Each path is a new rotation, seen through one point. The rows after it are directions, each followed by how far the rotation turns it, in degrees each step (0 if it stays put).
Each turn is a multiple of 5 degrees from 10 to 175, or 0.
Each row of a path follows its step; steps can be skipped.
Rotation 1:
step 1: [-23  31 101  22 -21  -6  40  21   9 -12 -21  28   2  57  36  27 -20   2
  -5  10 -25 -28  22  19  17 -33 -19  27   9  19 -37   4 -14   5  -5  24
  59  14   6]
step 5: [ 46  52  32 -36 -21  46  37 -55   8  34 -16 -48 -18  14  20  31 -12  34
 -30   9   9 -47 -11   0  32   7 -15 -12  12  24  -6  22   1 -36 -17   1
  20  52  31]
step 6: [  8  39 -11  23  10  26  24  -6 -12  14   7 -44 -20  -3  75 -11 -26   8
 -12  21  16 -47   7  -8  35  -3 -37 -15   3  37 -12  11  26 -50  17  66
 -26  51 -32]
step 8: [ 33  85  13  -2  11  17  20 -47  -8  34  12 -47  10  27  40  31   0  43
  14 -25  38 -17 -17 -19  23 -14 -12  20  17  26  18 -21 -59 -47  -4   3
   0   8  21]
step 10: [ -7  52   1  -1  46  11   6  27  25 -24  43 -69 -30  -3  21  56  10  -7
  28 -41  30  46  33  -6 -11  15 -19  -4  17 -26  -7   6 -30 -47  13  29
   6  44  11]
step 13: [-10  49  34 -14   9  52  29  20   2 -19  26 -26   1  13  -9  18  51 -41
  58 -17  10  21  32  12 -21 -10 -48   3  41 -51 -26  25   8 -26   8  44
  23  29   2]
step 14: [-45  43  49  27 -14 -12  42  24 -17  -7   0 -26  42  60 -32  10  -3 -40
  -5 -38   7 -21   6  23 -30   5 -30  19  12 -15  -3  20 -22 -28  -4  74
  23 -14 -24]
step 15: [ 10  23  24  21 -31  16  56   7   6  13 -35 -54  -3  69 -19  17  13 -28
  -9 -16 -15 -22  16  79 -28   4 -44  22  13 -12 -25  15   1 -20   8 -27
  33   6  43]
step 17: [-40  14  29  29 -15 -10  59  12  54   0 -17 -27  -1  27  11  14  -5 -47
 -35  -8   5 -59  -2  17 -32  10 -22 -39  14  22  -8  49 -14  -5  -4  66
  26  19 -27]
[ -4 -10   6  -3  -3  -3  -6 -11  -7 -19   0   6   6  19  -4  13   7  -9
   1  13  -8   1   7  14  -2   3  -8  -3  11  -4   0   8   5   8  11  15
   6 -18  15] -> 25
[  8   2 -13  10  14  -5   7  -3 -10  12  -2   1   5  -2  -7  -4   3   5
   0 -22  -2  24   5  -9  -9   0 -24   2   6  -6   0  12  -3   0  -2   9
  -3  -7  10] -> 20
[ -9   2   0   8  -9 -12   9   2  -9  -7   6  13   2  10  -5 -18 -11  14
   3   3 -13  -6   6 -11  -3  -8  -5   9  -9   8   7  -7  -2   0  16  19
  -3   5 -15] -> 140
[  3   8 -17   0  11   4  -9   5   1 -11   3  -8  -9   5   0 -24  -2   6
   2  13  15 -13   9  -3   3   6 -16   0   4 -11 -13   1  13  10   4  -9
   7  -4  -3] -> 110
[ -9   4   2   9  -3  10  -9 -15   1  -4 -13   5   9   8  -1 -10   4   0
  12  -4  -4   0   2   0   4 -11  -1 -12  13 -13 -10 -10 -17 -11  -8  -7
 -15 -10 -17] -> 65
[  7  10  -3  -8  -3  -9  -6   6   3   6  -7   5  -2  -5   9   3  -9  -7
  21   9 -20  16  28   1   0   2   5   1  -5  -2 -12   5  -3  -4   5  -8
  12   7   0] -> 125
[  3  14  -1  -3  -2  -3 -14  11  -9  13 -10  14   9  -4  14   1  -4 -14
  -2   0  11  -7 -12  -1   8   4  -3   7  -9   5  -9   7   0  -3   1  18
   1 -22  -9] -> 135
